In the data rows, the value 128 means zero.
Here are some points:
[146,97,87,122,105,104,129,89,100,102,134,129,100,136]
[155,135,149,64,120,158,148,94,143,184,100,60,121,122]
[211,104,91,93,82,64,143,125,87,112,103,138,110,114]
[68,125,116,53,114,111,133,62,158,118,113,155,110,122]
[124,149,136,114,123,157,118,144,160,103,123,105,152,174]
[150,106,96,119,127,100,116,188,129,110,130,119,148,109]
[122,250,79,162,85,129,169,113,109,211,188,160,70,96]
[25,238,93,69,161,72,189,90,123,137,119,255,0,122]
[95,109,166,151,170,142,107,170,158,95,124,113,165,137]
[145,138,160,126,130,120,128,119,168,146,108,118,144,138]
[120,97,121,140,106,117,127,138,129,107,163,98,156,111]
[192,75,145,205,134,74,136,64,103,94,99,137,106,131]
[172,66,164,202,141,82,123,64,98,94,104,117,107,136]
[158,147,160,137,125,152,117,164,145,122,126,81,168,173]
[160,107,95,98,144,111,130,178,104,124,115,133,145,97]
[114,135,129,127,128,161,116,143,151,96,141,100,156,164]
[84,124,149,138,141,136,94,150,130,127,139,120,135,139]
[127,113,174,167,143,156,118,134,153,112,140,97,157,149]
[200,131,172,157,161,112,136,49,82,164,96,168,48,136]
[121,136,135,135,141,145,142,144,127,144,120,143,124,116]
[95,125,166,93,153,124,98,116,115,125,124,126,139,117]
[126,124,153,139,126,120,142,130,138,128,110,140,116,124]
[117,194,151,59,126,121,165,67,163,163,91,163,78,143]
[103,145,140,106,116,121,151,60,187,110,116,132,141,150]
[150,131,145,135,112,155,150,121,122,140,130,157,116,127]
[95,87,90,108,97,114,144,106,139,116,94,83,166,119]
[111,56,127,143,127,141,110,145,132,89,117,32,209,108]
[21,146,161,95,166,170,102,116,174,100,124,121,145,162]
[180,116,106,94,125,99,121,166,127,118,102,134,130,113]
[108,138,128,96,120,153,108,157,162,97,131,108,153,164]
[161,162,102,100,139,158,116,243,123,130,135,100,163,114]
[155,99,174,121,117,159,116,129,178,151,101,75,178,137]
[172,36,138,211,131,108,132,54,94,106,122,115,118,134]
[72,241,138,51,140,105,152,95,141,166,103,255,11,139]
[76,110,125,151,141,131,102,151,118,138,137,109,151,113]
[129,100,121,139,105,125,135,133,118,111,154,99,151,114]
[85,137,134,147,167,178,99,142,138,109,157,98,151,154]
[123,125,142,113,133,157,135,132,139,172,129,150,104,113]
[133,140,141,98,142,138,119,107,179,140,115,139,134,153]
Here are 12 more points, each followed by its number:
[155,171,104,104,101,133,153,130,110,172,143,153,100,88] 0
[139,161,143,146,140,171,125,151,136,155,161,107,138,126] 1
[90,159,125,131,156,132,109,191,154,130,130,152,160,131] 2
[108,122,153,130,157,137,100,207,144,65,118,96,176,173] 3
[117,122,156,127,134,172,124,123,125,167,126,122,126,120] 4
[151,105,92,112,129,105,119,166,105,124,119,133,130,108] 5
[63,143,142,95,168,180,82,162,161,121,133,120,139,161] 6
[186,83,169,197,141,107,136,52,110,125,113,130,89,149] 7
[165,79,89,152,136,109,128,165,79,75,137,102,146,105] 8
[72,147,125,85,146,166,92,164,151,116,137,115,146,151] 9
[165,71,145,180,145,90,144,59,90,120,98,163,80,121] 10
[135,156,126,249,120,159,142,163,120,137,183,110,147,145] 11
Which three of these numbered points are nearest to each point below, looking only along the 3 directions in which the first points spread most? Their numbers follow each, nearest first.
[39,163,155,75,142,149,107,120,190,97,113,119,147,165] > 6 9 2
[150,230,131,27,131,120,156,128,134,200,114,212,40,84] > 0 2 5
[102,154,112,75,118,139,109,159,164,117,134,112,152,144] > 2 9 1
[115,101,140,138,167,138,98,216,128,64,112,98,180,141] > 3 11 1
[91,118,119,77,111,91,134,49,152,105,103,151,97,141] > 4 1 10
[115,119,131,127,163,141,101,227,130,88,114,102,176,139] > 3 1 2
[175,181,144,254,116,172,147,159,130,132,164,96,144,172] > 11 1 5
[73,137,118,80,141,167,94,166,152,117,135,119,141,149] > 9 2 6
[76,173,98,144,162,153,118,189,118,179,168,155,140,102] > 2 1 9
[196,134,142,206,139,97,153,68,92,165,126,157,70,126] > 10 7 0
[101,134,98,142,143,144,133,159,109,142,150,138,140,90] > 1 5 2
[120,93,180,121,150,156,87,145,151,138,115,65,178,138] > 3 11 1
[66,126,115,84,139,155,90,168,156,105,151,110,152,142] > 9 6 2
[101,147,102,88,109,140,115,157,150,111,147,106,154,141] > 2 1 9
[187,82,170,197,137,106,136,52,109,121,116,128,91,151] > 7 10 4
[210,68,93,133,98,84,146,152,97,72,127,106,154,102] > 8 5 11
[76,136,120,104,136,162,94,162,139,97,157,99,149,147] > 9 2 6
[197,89,154,189,134,113,157,38,90,154,111,152,63,132] > 10 7 4
[92,149,113,78,117,147,108,160,152,111,145,109,156,140] > 2 9 1
[123,196,114,127,86,177,111,121,129,216,192,130,130,125] > 2 1 0
[138,103,131,129,104,110,132,128,143,114,149,101,158,112] > 11 1 4
[99,205,90,131,95,166,135,114,75,215,207,168,82,97] > 0 5 2
[159,72,175,175,161,82,124,65,116,96,87,145,88,141] > 7 10 4
[205,114,157,182,132,88,150,56,105,129,96,142,79,143] > 10 7 4
[82,124,91,145,160,143,106,221,111,77,167,101,184,125] > 3 2 1
[201,103,93,154,104,102,158,160,96,86,117,102,150,114] > 8 5 11
[178,59,164,203,132,95,122,59,116,106,116,114,119,148] > 7 10 8
[167,136,102,109,129,122,139,173,122,135,102,132,135,117] > 5 1 11
[87,172,115,150,124,171,112,127,119,216,193,130,126,115] > 2 1 4
[161,103,158,176,176,157,108,165,108,138,126,108,147,132] > 11 8 1
[28,150,135,53,128,149,111,128,180,100,123,127,145,149] > 6 9 2
Here are 12 other points, each followed by its number:
[129,142,101,136,140,153,111,223,126,140,144,108,178,129] 0
[60,102,110,75,142,142,123,107,145,138,114,144,131,113] 1
[182,117,80,93,108,99,144,168,109,124,121,132,137,92] 2
[185,119,35,95,82,92,153,160,87,134,143,127,130,72] 3
[118,114,85,125,138,129,123,239,109,95,147,102,195,100] 4
[86,135,98,142,122,141,123,154,115,149,151,137,137,96] 5
[133,150,140,137,136,166,127,129,153,116,126,109,147,171] 6
[147,194,138,161,104,135,165,110,120,138,149,142,83,122] 7
[101,167,99,111,143,156,136,164,113,189,155,157,111,85] 8
[116,127,146,112,139,159,129,134,148,171,129,146,114,115] 9
[169,100,88,132,115,111,142,172,97,107,128,118,147,104] 10
[114,144,155,106,138,125,107,141,166,140,112,116,141,138] 11
The same question for these:
[229,114,59,104,92,100,146,148,58,123,136,122,108,90] > 3 2 10
[178,171,95,156,100,120,162,155,105,137,155,124,132,105] > 2 10 3
[128,117,100,55,85,68,147,60,124,104,100,154,103,114] > 7 9 1
[103,167,83,64,133,157,124,182,94,189,161,143,102,60] > 8 5 2
[66,138,123,49,120,107,127,81,189,125,120,139,138,120] > 1 9 11
[170,120,91,107,95,97,141,78,113,120,112,138,96,142] > 7 9 2
[119,160,142,95,134,161,111,145,169,117,112,119,144,171] > 11 6 1
[144,117,114,98,154,130,112,185,114,118,102,131,130,113] > 5 10 2
[122,125,146,139,140,166,137,128,128,164,137,136,107,117] > 9 11 5
[96,165,187,145,157,159,114,133,151,157,124,174,97,156] > 1 9 11
[178,69,104,128,86,95,123,114,105,108,117,114,136,146] > 10 2 5
[156,87,80,143,122,105,131,170,84,87,137,115,149,103] > 10 2 3
[187,105,86,122,130,90,138,165,96,129,113,139,125,106] > 2 10 3
[118,158,98,163,98,134,140,130,99,155,169,123,125,104] > 5 7 9
[34,127,121,85,144,129,114,83,169,111,147,128,135,121] > 1 11 6
[106,253,83,34,126,152,130,159,98,226,149,197,31,67] > 8 7 5
[177,107,118,122,136,85,121,162,143,103,104,119,152,120] > 10 2 5
[99,105,92,134,122,121,134,158,115,126,149,137,166,83] > 5 10 9
[138,156,112,95,119,139,131,109,158,127,107,134,118,155] > 9 1 11
[214,114,88,101,95,96,154,158,106,113,105,126,139,107] > 2 10 3
[167,81,150,173,153,102,137,67,89,121,105,155,72,127] > 7 9 10
[74,122,115,85,107,124,145,77,168,114,135,144,127,127] > 1 9 11
[115,117,165,167,158,168,122,131,136,139,141,110,141,142] > 6 11 1
[142,113,166,118,123,128,113,131,163,125,98,106,167,146] > 6 11 9
[33,149,117,50,118,142,123,123,170,105,133,127,147,133] > 1 11 9
[80,131,112,70,140,117,129,130,163,110,78,165,140,126] > 1 9 11
[166,121,175,123,182,145,88,113,125,115,102,110,165,121] > 6 11 9
[108,171,163,144,166,115,136,119,149,108,124,126,129,136] > 1 9 11
[138,101,147,151,120,153,124,120,151,121,114,83,182,135] > 6 11 5
[77,132,105,94,124,159,101,165,136,99,152,104,146,145] > 11 6 5
[86,255,0,0,129,147,160,173,83,255,209,255,0,89] > 8 7 3
